One turn moves each row of this set onto another row. After a few examples, where does it send each row asked below?
q190: [-15.5 -28.2  -5.5 -22.7  21.2 -18.7 -28.8  26.4   5.7  16.6  18.4 -34.9]
q525: [  5.1 -20.0 -10.6 -22.2  17.7   9.1  13.6  35.9   5.1   1.6  -0.2 -28.5]
q236: [-34.4 -34.3  17.6   1.1  23.2  17.2  -3.1   1.8 -15.5 -19.3   9.6 -29.9]
q92: [-28.4  -4.9  35.0   9.0  28.2  -7.9   7.4  12.8  -7.8   1.1   3.7 -53.4]
q692: [-29.3 -49.5  -1.5   8.2  -3.6 -22.9  -2.3 -11.5  -8.6  -3.6  -3.5 -46.1]
q226: [  3.8 -15.6   8.4   8.4  -6.8   3.0 -38.8  17.4   4.4   8.2  16.1 -36.4]
q6: [  3.3 -34.6  13.3   8.4  11.8 -19.7  22.1  -8.9 -26.3  11.6   4.0 -41.5]
q155: [-13.5 -34.3   3.4  24.6  18.1 -11.0   6.8   5.4  -5.6  22.9  28.9 -11.4]
q176: [  9.5 -14.4   7.3   7.8   0.0 -28.9  22.1   2.0 -11.4  13.7  23.3 -45.9]
q938: [  0.1 -22.6  27.8 -24.4 -10.7  -2.2  -0.1  -0.6  19.2  -5.5  -5.6 -34.3]
q171: [ -9.7 -29.7  -0.4  22.2  -2.4 -24.5   6.5  27.8 -24.6 -20.1  -1.5 -41.3]
q325: [ -6.3 -12.5  18.3   8.0   2.3  11.3 -31.9  18.0   6.3 -15.6  22.3 -39.6]
q232: [-33.1 -15.0  30.3   2.4   5.1  -0.8  -6.3 -17.9  13.5  13.6   2.9 -35.2]
q517: [ -7.4 -26.1   6.1  25.1  16.5  10.5   3.1  -4.7 -12.5   9.4 -15.6 -10.1]
q269: [  4.1   1.9  -6.8  11.8  11.4   2.1   4.9  -9.8 -12.4  12.7 -17.6 -18.7]
q216: [-25.0  -4.4  -0.2  13.2  10.7  -0.3  22.1  -1.6  -8.8 -27.5   4.2 -11.6]
q262: [-30.2 -18.6  -1.1  -8.1  13.4 -45.5   3.7  -3.2  -7.9 -24.7  12.3 -37.6]
q808: [-18.8 -31.0  -3.8  10.4 -12.1 -29.2   1.3  29.5   3.6 -25.5  14.3 -38.6]
q623: [ -5.3 -25.4 -14.8 -13.4  -5.6 -33.1   0.8   7.8  22.9 -12.8   8.1 -14.1]
q832: [ 11.7 -18.8  -2.4   7.5  39.9 -25.2  -3.5   6.4  24.5  -5.9   0.7 -40.1]
q197: [-17.8  -1.1   2.9 -13.5  11.6  -8.2 -27.2  -4.7  15.5  -7.9 -16.9 -46.1]
q11: [ 10.3 -11.8   8.4 -12.9  16.3 -31.7 -19.9  14.3 -19.0 -22.8  20.5 -29.4]
q957: [  0.6 -26.8  23.8 -12.2  -3.6  13.7  -0.6  -4.4  19.0  -6.4  -2.9 -13.2]
q605: [  3.6  16.3   4.0 -22.2   7.1  -1.4   0.8   7.6  -3.4  10.8   9.0 -15.6]
q361: [-31.2 -22.1   7.1 -14.5  33.0  17.2 -12.9  -7.8  -4.7  -1.2  -3.6 -38.5]
q72: [ 10.8 -37.8  -9.4 -15.5  19.0   9.8  15.1  17.2   0.8  14.6  -0.2 -33.5]
q104: [  7.7 -16.7 -11.4 -18.4  13.0 -21.1 -20.3  -5.9 -12.7 -22.9  23.1 -24.8]
q2: [ -0.6  -7.0  -7.4   6.2   3.6  -4.9  10.4   7.9  26.8   8.5  24.1 -52.7]
q143: [-22.4 -19.8  11.2  -1.7   3.5 -22.4 -10.1  28.9 -31.0   7.2 -17.5 -16.7]
q498: [-29.4 -33.8  24.8  -6.6  21.7 -18.0 -21.2  27.5   8.9  -4.9   8.7  -9.8]
q239: [-20.6 -29.4  40.1  13.2  19.0 -25.5  -8.1  24.3  -7.9 -13.8  10.2 -18.4]
q961: [-22.0 -14.2 -13.4 -13.5  -4.1   4.2  25.9   5.1 -13.2   8.6  -6.7 -19.3]
q167: [-34.2  -6.9  -0.9  10.2   9.1  -7.6 -28.7  26.1 -13.9   1.0  18.9 -14.0]
q252: [ 17.0 -26.4  -8.7   7.9  25.3 -31.3  -2.9   9.4   6.8  -9.0 -14.8 -46.0]
q283: [-11.2 -16.5  -2.8  20.7  21.6 -31.8  14.4  22.4   7.3  25.2   0.9 -38.4]

q283 moves to q232
q143 moves to q155
Now these:
q525 moves to q226
q239 moves to q6
q190 moves to q2
q325 moves to q252
q361 moves to q808

